Each row is where one point has got to under a steady rotation. How many ticks took it there?
The counts run from 0 to 375.
[ 79  80 104 127 121 154 105 128 102 126 156 138]  347
[172 160 139 105 131 128 186 154 151 134 113 117]  158
[152 136 138 137 144 162 162 157 108 154  74 111]  145
[150 127 138 139 143 162 153 157 105 150  69 113]  143
[170 162 138 111 133 134 185 152 147 141 107 113]  156
[127 127 175  67 118 126 144 122 144 114  95 145]  10
[107  66 120 103 130 134 122 130 118 101 173 128]  71
[121 106 118  79 134 115 141 123 121  91 185 125]  63
[129 134 171  68 121 126 151 113 143 114  92 143]  8
[125 130  59 128 138 127 169 109 142 121 157 117]  211
[135  91  97 170 101 155 140 108 105 161 141 114]  90
[124 139  57 146 142 138 163 127 124 132 159 110]  206
[ 87 100 110  93 125 126 107 131 116  98 177 146]  338
[120  69 107 162 109 162 129 122 106 149 148 118]  85
[112  72 106 134  95 116 104 116 157 105 114 155]  232
[115  86  90 115 109 107 136 101 170  97 137 142]  224
[125 119 184  73 115 133 133 142 142 117 102 146]  14
[127 113 184 104 107 155 116 180 119 143 122 138]  24
[104 117 165  94 128 154 118 182 143 127  98 147]  290
[121 161 134 130 114 164 140 186 126 171 140 125]  305
[110 119  93 154 100 156 153  83 116 166 134 122]  363
[123 115  67 118 127 114 163  97 159 110 153 126]  216
[127 125 181  70 118 130 142 127 142 114  97 146]  11
[119 159 137 132 115 165 137 187 124 171 136 130]  304
[129 177 106  96 114 112 149 137 135 123 182 134]  322
[134 107 129 115 129 123 101 201 125 104 158 136]  182
[139 142 158 127 110 161 126 183  97 164 142 124]  33
[160 109 126 108 105  92 123  90 119  89  98 144]  116
[139 182 106 114 125 117 152 105 123 123  69 138]  265
[125 137  59 140 144 133 165 123 128 131 156 110]  207
[129 142 163  69 119 126 154 108 139 116  90 141]  6
[137 142 117  82 135 112 153 121 114 104 189 118]  57
[134 132 170 121 108 162 121 184 103 160 133 128]  30
[148 170 132 125 123 149 149 164  93 160 165 113]  41
[126 113 187 101 110 150 115 172 124 137 117 141]  22
[155 126 146  93 122 105 129 182 153  98 152 138]  173
[170 129 100 137  93 104 153  73 122 126 118 126]  105
[117 143 148  71 134 121 135 132 148 100  81 150]  278
[117 144 147 129 116 170 130 191 127 165 128 132]  301
[136  96 146 131 135 148 115 149  92 123  66 130]  134
[147 168 117  94 130 120 162 134 107 126 185 115]  51
[138 164  93 154 107 132 132 114 104 151  69 139]  256
[150 175 120 105 128 129 161 139  99 134 182 115]  48
[157 125 146  90 121 104 132 181 155  97 151 136]  172
[157 107 129 106 109  90 120  94 117  86  90 143]  117
[125 113 187  79 113 141 125 154 137 122 105 145]  17
[129 115 181 109 108 155 116 182 118 145 121 137]  25
[168 128 107 128  96  96 148  72 123 111 113 131]  108
[114 139 149  71 135 121 135 138 150  98  80 151]  279
[149 176 123 116 125 137 157 152  95 146 173 112]  45
[136 134 104 130  87 125 160  61 133 147 122 132]  372
[122 108 102 171  93 140  98 132 115 142  81 147]  245
[169 127  97 141  93 108 155  74 121 128 121 126]  104
[162 123  94 154  93 122 155  80 115 145 129 117]  100
[122 115  96 144 142 145 111 192 100 126 160 123]  191
[137 166  93 152 111 131 135 112 107 147  70 135]  257
[108  71 122  96 130 130 123 130 120 100 176 126]  70
[126 129  96 143  89 141 157  69 125 160 128 126]  368
[143 159 146 131 114 157 138 176  94 164 152 118]  37
[121 161 106  85 120 107 140 130 132 107 186 140]  326
[ 83  89 111 104 125 137 102 132 114 104 170 145]  341
[127 173 106  91 116 110 147 135 132 121 187 137]  323
[ 93  95  94 153 111 168 130 108 105 158 140 125]  356
[124 126  62 124 132 122 168 103 150 116 154 122]  213
[113  64 108 153 113 160 125 125 109 145 151 121]  83
[139 178 113 104 127 115 153 104 129 118  72 141]  267
[108 129 155 119 119 168 125 194 131 155 116 139]  297
[ 78  81 106 122 123 153 104 130 102 123 159 138]  346
[142 157 116  85 135 115 160 126 113 113 187 115]  54
[132 184 107 104 112 124 153 143 132 137 181 131]  319
[134 188 108 112 114 131 155 150 129 149 174 127]  316
[168 128  99 145  89 111 156  73 120 134 121 124]  103
[138  94  95 169 100 152 145 105 107 160 139 111]  91
[ 80  84  99 141 118 165 115 120 100 142 150 130]  351
[140 105 145 133 139 156 127 155  94 132  63 122]  137
[106  60 120 110 130 138 120 131 115 107 171 128]  73
[130 129 172 121 108 163 119 184 105 156 132 131]  29
[117  89  85 115 109 107 139  98 171  98 139 140]  223
[138 170  94 148 113 131 138 111 107 142  70 135]  258
[107  57 115 139 119 154 121 132 111 129 161 121]  79
[138  93 146 126 134 142 112 147  95 115  62 133]  132
[170 156 140  94 125 115 176 156 160 120 128 122]  162
[132  85  98 170 101 156 139 110 106 158 146 115]  89
[114 133 154  72 131 123 133 141 152 105  83 150]  280
[112  75 100 125  99 112 117 112 165 100 124 148]  229
[124 109 117  76 136 113 142 119 120  95 187 125]  62
[171 160 140 103 128 124 183 152 154 132 120 115]  159
[166 149 144  90 124 108 163 162 163 113 134 124]  165
[121  97  79 114 114 107 147  98 171 101 143 137]  221
[135  93 146 127 138 146 112 148  95 119  64 131]  133
[ 80  84 100 137 120 163 112 122 102 140 153 132]  350
[170 152 142  93 124 113 172 158 160 119 131 124]  163
[141 108 144 137 142 159 130 157  94 137  65 121]  138
[144 160 114  91 134 116 159 128 108 118 187 116]  53
[147 115 141  96 123 112 116 193 146  98 157 139]  176
[124 149 141  73 134 116 140 126 145 100  79 151]  276
[153 139 138 136 143 162 164 157 111 153  79 111]  146
[138 100 148 129 139 152 120 152  91 126  62 130]  135
[124 109 109 133 135 137 103 199 111 116 161 128]  187
[128  81 101 170 104 158 136 114 104 156 146 116]  88
[141 111 138 108 126 116 107 197 135  99 159 138]  179
[110  73 105 140  92 119  98 121 150 111 108 155]  234
[166 144 145  87 122 103 156 164 163 106 141 129]  167
[111  80 120  89 132 124 126 127 121  94 180 128]  68
[122 136  66 151 146 145 149 150 106 140 159 109]  201
[138  88 145 120 132 136 107 140  94 106  66 137]  130
[114  81  94 117 103 109 127 104 168  98 131 144]  226
[107 121 163  82 131 140 124 164 149 110  90 151]  285
[131 182 106  99 113 118 152 140 131 131 180 133]  320
[165 127  95 150  90 114 156  76 118 138 124 122]  102
[ 86  86  97 148 113 168 119 116 102 149 146 128]  353
[130 178 120 128 111 152 150 170 125 166 158 126]  310
[170 130 104 136  93 101 150  70 122 121 116 128]  106
[141  90 146 114 125 124 103 132  98  96  70 141]  127
[112  73 107 147  91 124  94 126 142 118 104 154]  236
[114  84 104 160  88 133  91 133 129 129  93 154]  240
[126 129  61 129 137 123 169 107 147 120 155 118]  212
[156 115  94 165  93 134 155  87 114 155 131 116]  97
[107 125 160 114 123 164 121 193 135 148 110 142]  295
[124 134  58 135 142 133 169 119 131 129 159 113]  208
[167 127 110 125  95  95 143  75 124 110 111 134]  109
[140 153 153 129 113 161 135 179  94 166 146 122]  35
[110 123 162  76 132 133 125 159 149 107  89 149]  284
[113  78  94 120 103 109 124 107 167  98 128 146]  227
[ 90 105 110  91 124 122 106 130 118  95 179 146]  337
[149 174 118 108 127 130 159 144  99 141 178 115]  47
[134 186 111 110 113 130 155 147 132 147 176 128]  317
[ 82  83 106 108 122 143  99 131 107 112 168 141]  343
[105  54 116 128 122 151 118 131 110 120 163 124]  77
[134 133 100 138  87 132 160  64 128 152 126 127]  370
[157 103 133 108 109  93 117  95 117  86  89 144]  118
[110 141 110  81 120 107 125 130 131  98 187 142]  330
[117 147 142  71 133 119 139 131 148  99  79 150]  277
[143 118 142 139 143 161 140 157  95 143  66 119]  140
[107  53 116 133 119 152 119 132 108 127 163 124]  78
[109 133 107  83 121 109 122 129 128  96 187 143]  331
[146 107  92 169  97 143 151  94 110 158 134 114]  94
[136 141 163 128 112 163 124 185 100 162 141 126]  32
[123  74 103 165 107 161 131 118 107 152 148 114]  86
[119 102  78 115 116 108 153  96 168 102 145 136]  220
[111  82 118  88 136 122 128 125 122  93 183 124]  67
[105 130 111  84 125 109 121 127 126  95 185 145]  332
[ 84  93 109  99 124 132 103 132 113 103 171 145]  340
[140 134 110 126  82 119 157  61 135 140 121 134]  374
[126 132  57 132 137 128 169 110 137 122 157 116]  210
[104 116 165  93 129 149 119 181 142 122  96 148]  289
[122 132  70 151 146 149 143 162 102 138 162 114]  199
[163 154 138 124 138 150 179 153 130 150  91 108]  151
[123 137  62 149 145 146 152 146 111 137 159 111]  202
[126 114 187  78 114 138 126 151 140 121 106 147]  16
[148 168 136 128 117 152 146 164  93 161 160 116]  40
[168 151 143  90 123 111 167 159 163 116 134 123]  164
[124 154 138  76 134 115 144 124 147 102  76 149]  275
[159 121  92 163  95 130 155  84 112 149 130 115]  98
[121 127  93 148  94 146 156  74 119 160 128 124]  366
[138 109 135 110 125 119 105 200 133 100 158 139]  180
[129 120 181 114 109 160 116 184 112 150 124 136]  26
[164 117 120 114 100  90 132  81 123  97 102 139]  113
[128 162 133  80 133 113 147 117 143 105  76 148]  273
[138  88 146 118 130 131 106 138  97 103  69 138]  129
[126 121 180  70 117 131 136 131 143 116  99 146]  12
[120 100 122  79 136 115 137 123 121  93 186 127]  64
[116  81 106 157  90 130  91 131 133 126  94 155]  239
[144 126 141 139 143 164 147 158 101 149  69 116]  142
[112 133 155  72 133 125 131 148 150 102  84 153]  281
[114  61 111 152 114 159 122 128 105 141 157 119]  82
[ 93 107 112  88 122 120 109 130 124  96 181 146]  336
[118 125  94 150  95 150 156  77 116 164 130 123]  365
[ 99 117 110  83 122 114 112 130 126  94 182 144]  334
[142 112 139 101 122 111 110 198 138  99 159 137]  178
[143  90 145 113 124 118 106 127 103  92  73 142]  126
[158 122  93 160  93 124 158  82 115 147 128 117]  99
[120 102 103 167  91 140  96 133 118 140  84 145]  244
[129 109 117 126 132 132 101 204 112 111 160 132]  185
[140 174  97 143 115 129 142 108 111 141  71 136]  259
[151 172 118 100 128 124 162 139 101 132 181 113]  49
[163 136 145  86 123 106 147 170 161 100 145 134]  169
[127 118 117  80 138 112 145 121 120  95 188 124]  61
[ 84  86  98 143 113 166 115 118 100 144 148 131]  352
[131 141  95 166 100 139 116 124 105 150  75 140]  251
[134 155  94 162 105 136 124 117 103 148  71 140]  254
[123 112 100 142 140 145 111 195 102 122 161 124]  190
[133 185 111 120 112 136 153 158 128 155 170 128]  314
[118  96 120  83 132 120 135 124 119  91 186 125]  65
[124 110 188  91 108 150 117 169 128 133 115 143]  21
[165 146 146  89 124 107 158 166 165 111 139 127]  166
[140 103 145 133 139 154 121 154  94 129  63 126]  136
[127 171 129 133 112 160 143 179 125 172 145 128]  307
[123 111 187  86 111 142 122 157 134 126 108 145]  18
[132 185 118 125 110 143 153 166 127 164 164 126]  312
[126 119 183  71 115 132 134 137 143 115 100 145]  13
[110  58 112 144 120 156 121 128 109 135 159 120]  80
[155  99 135 105 112 100 114 103 113  86  85 145]  120
[111 143 149 128 118 170 128 191 127 161 125 132]  300
[126 174 126 133 113 157 145 177 126 169 150 125]  308
[124 108 190  89 109 145 121 162 133 128 109 145]  19
[148 171 116  99 131 124 161 136 106 129 184 115]  50
[134 186 106 106 111 124 154 146 133 141 178 129]  318
[132 155 150  79 123 126 164  93 132 122  85 136]  2
[ 79  81 106 118 125 149 102 130 106 118 162 137]  345
[112  72  99 130  96 116 113 112 162 102 123 150]  230
[111 139 151 125 118 171 126 192 129 160 123 136]  299
[169 161 138 115 133 140 183 150 143 143 105 110]  155
[150 135 140 138 142 164 156 157 106 152  70 113]  144
[121 166 131 131 112 163 142 179 125 172 143 125]  306
[146 103  95 170  97 147 148  98 105 159 137 114]  93
[130 148 158  73 121 125 160 100 133 119  88 137]  4
[106 129 157 114 121 168 121 194 132 151 113 137]  296
[162 133 148  87 121 102 143 174 162 100 148 133]  170
[153 112  93 167  96 137 155  89 112 156 133 114]  96
[144 113 140 102 124 111 114 192 140  96 157 138]  177
[171 159 139 101 129 122 180 154 156 128 121 119]  160
[127 130 100 171  95 141 108 127 107 148  76 142]  249
[116 121  92 152  97 155 153  82 116 167 132 123]  364
[116 151 141 131 117 169 134 190 128 168 130 130]  302
[130 167 127  81 133 114 148 116 142 106  75 147]  272
[138 179 104 128 120 124 147 107 117 133  68 139]  262
[124 112 104 139 136 143 108 196 103 120 161 125]  189
[142 133 114 120  81 115 153  60 135 137 120 138]  375
[142 149 155 130 112 163 130 181  96 164 148 122]  34
[131 137 114  79 135 112 151 122 116 100 190 121]  58
[119  97 104 167  91 138  95 133 120 138  87 150]  243
[ 90  95  95 148 111 169 126 112 102 155 142 126]  355
[127  78 102 167 106 160 133 117 106 154 144 112]  87
[159 131 146  88 120 106 135 176 160  99 149 135]  171
[163 125  95 152  93 119 159  78 118 142 126 122]  101
[103 116 167  87 129 149 119 174 144 121  94 149]  288
[ 86  97 111  95 123 129 104 130 117 103 175 146]  339
[121 119  67 120 130 117 166 101 157 112 152 123]  215
[162 150 138 129 140 152 177 153 125 152  87 107]  150
[164 156 134 124 136 147 181 153 133 149  94 110]  152
[112  71 102 132  98 114 107 116 160 103 117 153]  231
[109  74 121  93 132 127 124 129 118  97 178 127]  69
[112  72 107 136  94 118 101 120 153 107 112 155]  233
[133 159 145  80 122 126 164  91 130 123  85 135]  1
[118  90 106 162  90 135  92 130 127 130  90 152]  241
[141 176  94 138 116 127 144 109 112 139  69 137]  260
[167 158 136 122 135 145 183 151 137 147  99 109]  153
[136  91 147 124 133 139 110 145  94 111  65 135]  131
[122 166 107  85 117 108 142 130 134 111 186 137]  325
[121 120  87 150 141 148 118 189  98 130 160 119]  193
[133 188 113 115 111 135 155 154 128 153 174 127]  315
[151  98 138 108 116  99 110 106 112  87  81 147]  121
[118 158 106  83 120 105 135 130 131 106 188 141]  327
[138 161  94 160 106 136 127 116 104 149  70 140]  255
[102 117 165 100 124 155 120 186 139 131 101 146]  291
[123 136  60 146 146 141 160 136 117 136 161 110]  204
[123 135  66 152 146 147 146 157 105 139 160 112]  200
[102 108  94 156 105 166 142  93 109 165 134 123]  360
[166 118 118 116  98  90 136  78 124  98 105 139]  112
[148  94 141 107 114 105 107 110 109  86  78 147]  122
[137 136 165 126 108 162 124 185 100 161 138 127]  31
[129 134  95 171  99 141 111 127 104 149  74 142]  250
[136 133 106 129  86 121 158  61 131 143 123 133]  373
[139  90 147 118 131 129 104 133  96 100  68 140]  128
[129 109 121 124 132 130 102 203 118 109 159 133]  184
[130 138 168  69 118 126 153 106 142 112  92 143]  7
[118  93 104 166  91 137  94 131 123 137  87 151]  242
[128 157 134  81 134 113 146 121 144 101  76 149]  274
[110 116  92 156 102 160 148  88 111 165 135 122]  362
[151 123 145  93 123 106 125 184 151  95 153 137]  174
[127 113 185 101 110 154 115 176 121 139 119 141]  23
[149 117 141  96 121 108 119 188 147  96 153 138]  175
[166 158 138 119 136 140 184 152 140 145 102 109]  154
[113  84  90 117 105 108 130 104 171  96 132 144]  225
[124 116 186  74 112 137 129 145 141 118 104 146]  15
[131 131 114  79 135 113 149 124 116  97 189 123]  59
[106  58 118 120 124 145 119 132 110 115 167 125]  75
[130 169 124  87 133 114 150 110 137 109  72 145]  271
[135 177 116 100 127 114 151 107 133 115  72 142]  268
[ 82  87 109 106 122 140 101 132 112 105 168 142]  342
[146 165 114  93 132 117 162 128 108 122 185 115]  52
[170 160 139 108 132 130 185 150 150 140 112 114]  157
[118  94  84 116 113 107 144 100 169 100 140 137]  222
[118 155 141 131 113 167 136 191 125 169 134 128]  303
[138 146 116  83 135 112 156 124 113 108 189 120]  56
[161 110 123 111 104  92 127  86 118  88  96 142]  115
[124 126  79 153 146 150 128 175  99 134 161 116]  196
[130 183 120 126 113 146 152 167 127 164 159 126]  311
[102 119 165 101 127 159 120 187 139 137 103 146]  292
[142  99  94 171  99 148 146 102 107 160 138 113]  92
[164 114 121 110 102  89 127  83 121  93  98 142]  114
[136 110 131 113 129 120 104 200 128 103 159 136]  181
[121 129  74 152 144 151 134 170 100 138 160 114]  197
[123 109 188  88 110 147 119 168 130 128 112 141]  20
[100 106  93 155 108 164 142  97 106 163 137 123]  359
[150 174 125 116 122 139 154 152  97 151 171 114]  44
[ 95 100  95 153 108 170 132 104 105 161 141 123]  357
[166 123 110 121  97  93 142  74 124 104 108 134]  110
[118 105  75 115 120 110 154  98 167 105 147 133]  219
[162 150 135 130 140 156 176 153 123 154  85 109]  149
[134 171 121  88 130 111 152 109 136 109  73 143]  270
[143 119 143 137 145 162 142 156 100 143  67 115]  141
[105  63 122 107 128 136 120 130 118 105 172 126]  72
[124 115 102 171  95 141  98 133 110 145  80 147]  246
[127 122 178 115 108 159 117 185 112 153 127 133]  27
[ 87  91  96 149 114 166 122 114  99 153 143 128]  354
[139 177  98 134 119 125 145 107 113 136  69 138]  261
[114  77  97 124 100 109 118 109 167 100 124 149]  228
[122 129  71 153 145 148 138 165 101 139 163 111]  198
[129 178 121 129 114 157 151 174 125 170 153 126]  309
[147 162 141 129 114 156 140 172  92 163 155 117]  38
[105 122 161 112 125 163 117 191 137 145 108 143]  294
[116  90 122  82 135 121 130 126 120  92 183 127]  66
[125 119  98 172  93 140 101 128 109 147  79 144]  247
[111 129 158  74 133 129 130 149 147 104  87 150]  282
[132 185 114 120 112 141 153 159 128 160 166 127]  313
[123 138  58 144 146 140 160 131 119 134 159 111]  205
[110 134 155 123 118 169 124 194 131 159 119 136]  298
[156  99 134 105 111  96 112  99 115  88  87 145]  119
[145  93 145 108 121 113 103 120 105  89  75 142]  124
[ 95 114 109  85 122 117 112 130 122  96 181 146]  335
[118 108  74 115 121 112 159  97 165 103 148 130]  218
